In the data rows, the value 50 means zero.
Some points:
tensor([69, 48, 50, 55, 79, 33, 69, 36, 41, 46, 55, 47, 70, 49, 77, 46, 51, 52, 64, 61, 38, 58, 81, 44])
tensor([57, 51, 75, 36, 32, 34, 67, 55, 46, 61, 13, 47, 54, 56, 37, 33, 70, 65, 58, 45, 53, 60, 55, 61])
tensor([65, 39, 65, 46, 63, 32, 54, 33, 63, 65, 49, 71, 42, 71, 54, 79, 70, 44, 48, 45, 69, 64, 45, 25])
tensor([29, 62, 33, 67, 79, 71, 52, 57, 32, 41, 48, 56, 47, 82, 51, 61, 35, 56, 38, 39, 30, 56, 37, 28])
tensor([50, 56, 73, 67, 38, 43, 61, 52, 75, 46, 53, 29, 44, 36, 33, 42, 51, 41, 50, 56, 48, 58, 44, 44])
tensor([52, 39, 34, 58, 52, 55, 49, 21, 52, 52, 45, 23, 49, 78, 67, 36, 50, 45, 41, 33, 66, 46, 38, 53])
tensor([36, 54, 46, 80, 47, 67, 45, 82, 69, 38, 36, 89, 77, 51, 49, 30, 84, 59, 43, 66, 37, 90, 48, 52])
tensor([55, 41, 49, 54, 62, 57, 59, 69, 44, 67, 65, 51, 52, 26, 60, 45, 74, 34, 29, 53, 40, 37, 21, 47])
tensor([72, 63, 48, 56, 28, 62, 62, 42, 40, 42, 53, 46, 62, 75, 56, 59, 49, 18, 29, 73, 37, 66, 45, 53])
tensor([57, 64, 46, 64, 74, 55, 70, 43, 49, 53, 24, 47, 31,  0, 77, 49, 48, 58, 71, 44, 32, 65, 67, 64])
tensor([57, 63, 35, 68, 55, 53, 57, 51, 34, 55, 72, 59, 55, 48, 50, 53, 48, 57, 40, 54, 50, 53, 53, 56])
tensor([27, 52, 40, 45, 40, 79, 47, 37, 45, 48, 56, 43, 45, 28, 35, 51, 30, 42, 52, 52, 66, 60, 65,  8])
tensor([44, 59, 52, 49, 41, 57, 44, 71, 40, 65, 48, 68, 50, 51, 68, 67, 48, 78, 42, 26, 72, 62, 42, 46])
tensor([52, 43, 35, 35, 60, 42, 30, 38, 48, 33, 43, 39, 22, 49, 52, 56, 66, 68, 65, 61, 34, 34, 53, 71])
tensor([32, 24, 58, 56, 71, 28, 50, 54, 55, 48, 65, 69, 40, 30, 51, 44, 28, 45, 69, 42, 61, 38, 58, 54])
tensor([36, 54, 50, 39, 21, 74, 54, 51, 46, 61, 59, 26, 60, 65, 41, 40, 67, 64, 51, 64, 52, 43, 40, 42])
tensor([43, 57, 80, 60, 39, 54, 47, 65, 39, 66, 48, 30, 61, 41, 39, 32, 66, 57, 45, 52, 59, 61, 71, 26])
tensor([54, 75, 78, 37, 53, 26, 74, 51, 61, 53, 34, 62, 67, 32, 63, 48, 49, 59, 39, 50, 47, 20, 46, 42])
tensor([82, 46, 57, 44, 56, 62, 11, 60, 48, 85, 55, 64, 65, 44, 54, 35, 70, 44, 35, 58, 39, 42, 66, 52])
tensor([50, 35, 60, 73, 40, 37, 50, 47, 75, 52, 64, 50, 64, 60, 42, 42, 20, 51, 55, 39, 28, 50, 63, 72])
tensor([18, 47, 45, 42, 62, 41, 44, 51, 57, 42, 69, 47, 70, 50, 51, 31, 40, 19, 57, 58, 52, 51, 39, 56])
tensor([55, 45, 72, 39, 35, 54, 47, 73, 74, 52, 60, 22, 43, 44, 49, 53, 66, 62, 35, 59, 21, 44, 51, 35])
tensor([68, 50, 61, 13, 59, 44, 50, 49, 41, 20, 43, 52, 34, 31, 63, 53, 35, 44, 60, 70, 32, 29, 46, 24])
tensor([72, 38, 49, 20, 49, 50, 53, 44, 31, 48, 62, 54, 42, 48, 39, 49, 52, 53, 60, 45, 73, 56, 57, 57])
tensor([56, 33, 50, 54, 38, 59, 48, 41, 40, 49, 43, 60, 26, 57, 45, 43, 67, 35, 65, 24, 20, 40, 46, 48])
tensor([38, 42, 54, 53, 48, 68, 57, 28, 59, 84, 51, 55, 64, 53, 31, 57, 54, 80, 48, 54, 55, 64, 56, 34])
tensor([74, 68, 36, 42, 55, 37, 72, 52, 56, 33, 60, 64, 64, 28, 40, 49, 45, 46, 77, 61, 27, 39, 43, 47])
tensor([54, 29, 47, 58, 45, 29, 54, 57, 33, 19, 63, 42, 28, 67, 52, 49, 43, 45, 48, 64, 75, 59, 51, 48])
tensor([52, 43, 88, 72, 41, 76, 44, 61, 38, 63, 35, 74, 61, 64, 75, 48, 37, 69, 68, 70, 45, 45, 64, 71])
tensor([42, 70, 52, 56, 63, 69, 50, 22, 34, 28, 38, 50, 84, 69, 37, 58, 66, 26, 42, 51, 40, 34, 45, 66])
tensor([57, 35, 57, 57, 50, 30, 58, 53, 29, 57, 67, 70, 46, 54, 35, 64, 59, 64, 39, 49, 76, 64, 65, 54])
tensor([50, 54, 44, 62, 39, 53, 34, 52, 52, 51, 51, 54, 46, 31, 40, 54, 66, 48, 50, 41, 45, 44, 32, 67])
tensor([49, 60, 61, 42, 75, 48, 54, 72, 69, 60, 72, 43, 69, 73, 52, 65, 59, 46, 41, 40, 53, 46, 57, 84])
tensor([39, 48, 66, 76, 57, 32, 49, 71, 43, 46, 62, 46, 41, 44, 45, 74, 29, 24, 28, 52, 63, 57, 29, 52])
tensor([38, 68, 36, 42, 32, 31, 36, 60, 65, 66, 42, 27, 49, 60, 64, 42, 52, 44, 63, 37, 60, 40, 57, 39])
tensor([80, 69, 50, 44, 38, 52, 54, 70, 66, 59, 62, 50, 29, 28, 55, 46, 60, 21, 44, 65, 60, 63, 64, 55])
tensor([46, 83, 49, 45, 41, 67, 53, 38, 62, 53, 64, 86, 35, 61, 35, 50, 65, 42, 54, 50, 51, 76, 46, 74])
tensor([31, 32, 65, 26, 59, 53, 39, 58, 53, 73, 61, 72, 25, 66, 55, 42, 29, 49, 53, 50, 44, 76, 28, 47])
tensor([69, 30, 58, 45, 60, 53, 72, 53, 39, 25, 47, 60, 61, 45, 60, 46, 67, 65, 48, 25, 64, 87, 40, 46])
tensor([70, 51, 31, 43, 37, 41, 40, 54, 24, 50, 49, 62, 38, 58, 32, 59, 43, 50, 74, 45, 66, 44, 51, 39])
tensor([51, 45, 60, 35, 41, 56, 51, 40, 68, 48, 45, 32, 48, 46, 57, 79, 39, 53, 63, 39, 27, 72, 44, 64])
tensor([52, 37, 31, 46, 67, 49, 48, 63, 38, 63, 59, 59, 55, 60, 53, 48, 48, 32, 59, 41, 49, 43, 58, 52])
tensor([25, 29, 51, 36, 56, 60, 21, 34, 37, 43, 51, 64, 71, 45, 47, 76, 27, 40, 41, 46, 29, 32, 50, 47])
tensor([70, 43, 48, 57, 56, 50, 59, 59, 42, 23, 67, 53, 51, 76, 24, 49, 18, 42, 34, 20, 35, 57, 34, 43])
tensor([44, 52, 56, 47, 46, 80, 32, 37, 52, 37, 42, 39, 43, 48, 59, 38, 35, 41, 57, 69, 55, 55, 41, 23])
tensor([51, 71, 40, 40, 88, 79, 66, 61, 59, 46, 58, 49, 42, 37, 35, 41, 32, 54, 47, 31, 63, 36, 53, 36])
tensor([54, 39, 59, 55, 43, 73, 62, 27, 84, 40, 34, 50, 48, 60, 54, 67, 66, 49, 35, 45, 59, 54, 45, 55])
tensor([72, 51, 65, 45, 30, 45, 67, 38, 57, 37, 81, 72, 63, 45, 39, 22, 42, 59, 68, 34, 51, 53, 55, 57])
tensor([45, 49, 39, 57, 41, 33, 58, 73, 47, 28, 68, 60, 66, 51, 55, 58, 63, 60, 52, 55, 46, 44, 57, 52])
tensor([62, 54, 41, 51, 64, 56, 46, 43, 51, 59, 45, 48, 34, 41, 54, 54, 31, 36, 72, 63, 51, 70, 29, 62])
tensor([48, 54, 45, 49, 47, 34, 78, 47, 52, 56, 71, 72, 70, 56, 57, 42, 69,  9, 59, 56, 33, 40, 53, 48])
tensor([14, 65, 52, 55, 43, 48, 38, 33, 49, 30, 47, 59, 34, 39, 58, 32, 44, 76, 58, 74, 59, 37, 59, 57])
tensor([52, 63, 57, 20, 55, 52, 54, 56, 33, 75, 37, 64, 54, 65, 51, 63, 41, 38, 58, 35, 73, 47, 50, 59])
tensor([60, 49, 32, 66, 40, 60, 48, 63, 61, 42, 39, 38, 70, 46, 78, 40, 37, 46, 51, 67, 87, 33, 61, 54])
tensor([79, 59, 60, 56, 34, 28, 32, 32, 49, 41, 61, 46, 73, 44, 57, 69, 46, 73, 23, 41, 75, 64, 50, 48])
tensor([57, 33, 68, 70, 50, 66, 55, 54, 47, 55, 50, 39, 50, 62, 60, 60, 51, 46, 50, 55, 51, 42, 64, 59])
tensor([44, 44, 83, 74, 48, 72, 48, 44, 52, 46, 50, 46, 36, 52, 41, 52, 53, 45, 56, 39, 42, 40, 57, 62])
tensor([53, 47, 24, 49, 12, 45, 56, 66, 29, 46, 62, 55, 60, 32, 63, 51, 26, 63, 18, 35, 40, 40, 38, 35])
tensor([41, 63, 41, 39, 44, 55, 51, 55, 61, 49, 50, 64, 44, 52, 26, 60, 42, 31, 25, 36, 86, 25, 55, 49])
tensor([48, 51, 49, 34, 24, 61, 95, 62, 70, 54, 54, 51, 25, 76, 63, 44, 52, 73, 19, 63, 31, 38, 75, 44])
tensor([41, 41, 57, 44, 66, 31, 63, 67, 48, 34, 21, 70, 48, 47, 64, 86, 61, 70, 49, 71, 53, 30, 55, 47])
tensor([27, 34, 37, 45, 33, 52, 36, 33, 27, 30, 37, 52, 42, 41, 53, 56, 63, 49, 45, 34, 47, 73, 65, 47])
tensor([61, 89, 73, 63, 53, 51, 22, 64, 40, 36, 44, 53, 47, 56, 44, 87, 62, 62, 86, 35, 34, 38, 42, 32])
tensor([46, 51, 24, 63, 44, 26, 73, 46, 23, 70, 14, 44, 66, 63, 39, 52, 44, 44, 59, 39, 49, 87, 27, 54])
tensor([80, 46, 38, 61, 51, 58, 51, 42, 25, 66, 32, 66, 33, 55, 43, 30, 56, 44, 65, 72, 55, 35, 74, 44])
tensor([57, 31, 31, 28, 51, 56, 50, 55, 37, 47, 56, 34, 43, 44, 56, 59, 56, 62, 54, 67, 49, 53, 45, 42])
tensor([21, 32, 63, 45, 63, 67, 80, 49, 41, 61, 64, 38, 57, 37, 51, 38, 62, 63, 59, 44, 78, 33, 39, 57])
tensor([55, 46, 41, 46, 47, 44, 44, 68, 67, 46, 44, 29, 57, 39, 38, 56, 46, 51, 31, 69, 48, 15, 36, 58])
tensor([60, 51, 46, 71, 38, 29, 60, 36, 61, 61, 83, 32, 36, 52, 40, 69, 45, 60, 47, 45, 58, 49, 70, 45])
tensor([46, 60, 50, 46, 61, 20, 58, 66, 55, 58, 59, 42, 39, 45, 49, 48, 79, 50, 55, 70, 41, 54, 53, 40])
tensor([77, 47, 62, 39, 61, 34, 39, 39, 42, 57, 36, 48, 45, 51, 71, 58, 31, 44, 23, 68, 62, 40, 37, 45])
tensor([53, 28, 45, 48, 82, 82, 47, 67, 46, 57, 71, 41, 55, 41, 36, 26, 39, 32, 47, 59, 38, 57, 39, 40])
tensor([41, 38,  0, 63, 42, 48, 55, 24, 68, 63, 59, 84, 49, 39, 18, 61, 47, 48, 51, 51, 40, 37, 28, 50])
tensor([55, 73, 52, 49, 65, 38, 47, 30, 37, 40, 59, 28, 40, 60, 44, 37, 47, 54, 57, 83, 58, 72, 47, 35])
tensor([34, 42, 47, 47, 57, 49, 42, 68, 56, 51, 27, 46, 55, 33, 38, 42, 37, 27, 34, 47, 29, 71, 88, 64])
tensor([40, 58, 30, 30, 40, 23, 26, 52, 69, 42, 43, 49, 42, 59, 40, 19, 55, 36, 21, 31, 35, 56, 35, 76])
tensor([56, 56, 54, 51, 41, 77, 57, 68, 67, 48, 21, 30, 57, 53, 58, 36, 59, 60, 76, 19, 39, 30, 50, 44])
tensor([59, 44, 46, 60, 59, 40, 37, 27, 79, 62, 17, 52, 41, 53, 55, 32, 43, 80, 40, 30, 54, 54, 39, 28])
tensor([52, 53, 38, 57, 58, 44, 30, 56, 54, 75, 72, 50, 35, 33, 29, 61, 52, 66, 38, 74, 19, 40, 29, 66])
tensor([25, 61, 65, 40, 56, 38, 66, 45, 25, 56, 61, 23, 48, 48, 40, 45, 57, 52, 74, 44, 44, 31, 27, 68])
tensor([42, 64, 64, 29, 73, 45, 44, 48, 35, 43, 33, 34, 64, 62, 32, 48, 50, 72, 34, 46, 58, 63, 43, 34])
tensor([47, 30, 53, 34, 61, 62, 51, 51, 71, 26, 40, 58, 53, 67, 33, 61, 45, 50, 66, 55, 67, 71, 51, 65])
tensor([43, 38, 56, 49, 57, 56, 32, 45, 50, 44, 62, 74, 54, 58, 34, 42, 63, 37, 28, 53, 45, 36, 67, 50])
tensor([49, 43, 42, 54, 61, 47, 53, 38, 44, 53, 60, 43, 55, 48, 41, 39, 39, 56, 32, 44, 26, 54, 54, 57])
tensor([40, 40, 27, 67, 46, 33, 44, 60, 76, 55, 33, 46, 51, 45, 54, 51, 55, 51, 49, 51, 42, 48, 33, 22])
tensor([46, 64, 46, 57, 73, 39, 31, 40, 50, 48, 56, 64, 39, 59, 90, 16, 35, 69, 53, 52, 63, 49, 55, 44])
These points spread out most along one direction. Take the direction at right angles to it along which they spread out most. Then take the direction at right angles to both along which they spread out most. Go by this last direction. How far along it is each point below, from 0 to 99? 50 is the average, and the first point above lies past it. One standard deviation of the points above along it is 16.
tensor([51, 41, 52, 68, 49, 31, 45, 50, 26, 44, 42, 41, 51, 60, 16, 33, 41, 51, 43, 58, 50, 38, 52, 67]) 52
tensor([47, 35, 69, 55, 40, 52, 58, 38, 59, 48, 38, 60, 42, 42, 65, 62, 42, 44, 68, 54, 61, 42, 29, 53]) 57
tensor([36, 77, 37, 29, 49, 53, 50, 55, 70, 54, 26, 35, 47, 73, 37, 64, 17, 54, 53, 45, 58, 54, 65, 46]) 51
tensor([39, 53, 56, 39, 24, 48, 59, 57, 39, 41, 54, 46, 53, 39, 51, 50, 52, 47, 55, 84, 46, 65, 59, 71]) 49
tensor([50, 57, 76, 49, 53, 52, 36, 37, 49, 45, 64, 51, 57, 41, 59, 21, 70, 45, 56, 51, 49, 42, 29, 60]) 50
tensor([41, 53, 52, 44, 60, 59, 37, 50, 60, 49, 75, 36, 54, 60, 87, 53, 76, 67, 66, 37, 66, 40, 78, 44]) 52
tensor([24, 52, 44, 60, 34, 39, 31, 51, 49, 67, 63, 31, 69, 69, 54, 54, 46, 38, 79, 47, 39, 57, 59, 15]) 48
tensor([40, 52, 45, 52, 37, 47, 54, 42, 25, 53, 45, 47, 18, 56, 74, 59, 63, 36, 25, 22, 20, 54, 49, 54]) 44
tensor([39, 55, 55, 47, 46, 37, 52, 26, 47, 59, 38, 43, 52, 28, 61, 61, 27, 46, 29, 49, 49, 55, 70, 38]) 62
tensor([60, 55, 22, 61, 63, 56, 35, 57, 60, 56, 41, 26, 33, 56, 42, 44, 54, 64, 55, 58, 46, 36, 54, 71]) 59
tensor([67, 18, 30, 32, 47, 47, 63, 38, 58, 56, 20, 53, 70, 51, 42, 68, 80, 39, 44, 43, 66, 43, 47, 42]) 39
tensor([53, 44, 27, 40, 59, 67, 24, 53, 53, 34, 69, 40, 54, 29, 57, 64, 67, 45, 49, 29, 64, 63, 61, 59]) 53
tensor([52, 56, 57, 67, 58, 41, 59, 30, 61, 55, 38, 36, 49, 35, 54, 64, 41, 43, 50, 46, 69, 48, 62, 56]) 56
tensor([43, 62, 45, 43, 39, 70, 53, 33, 46, 58, 61, 43, 65, 44, 83, 46, 20, 66, 63, 79, 57, 47, 26, 80]) 65
tensor([45, 83, 48, 70, 47, 49, 38, 73, 36, 37, 22, 68, 20, 30, 49, 41, 44, 38, 55, 49, 55, 40, 53, 56]) 65
tensor([60, 31, 62, 59, 15, 56, 40, 69, 64, 39, 48, 52, 68, 65, 41, 44, 63, 52, 75, 27, 48, 55, 45, 46]) 18
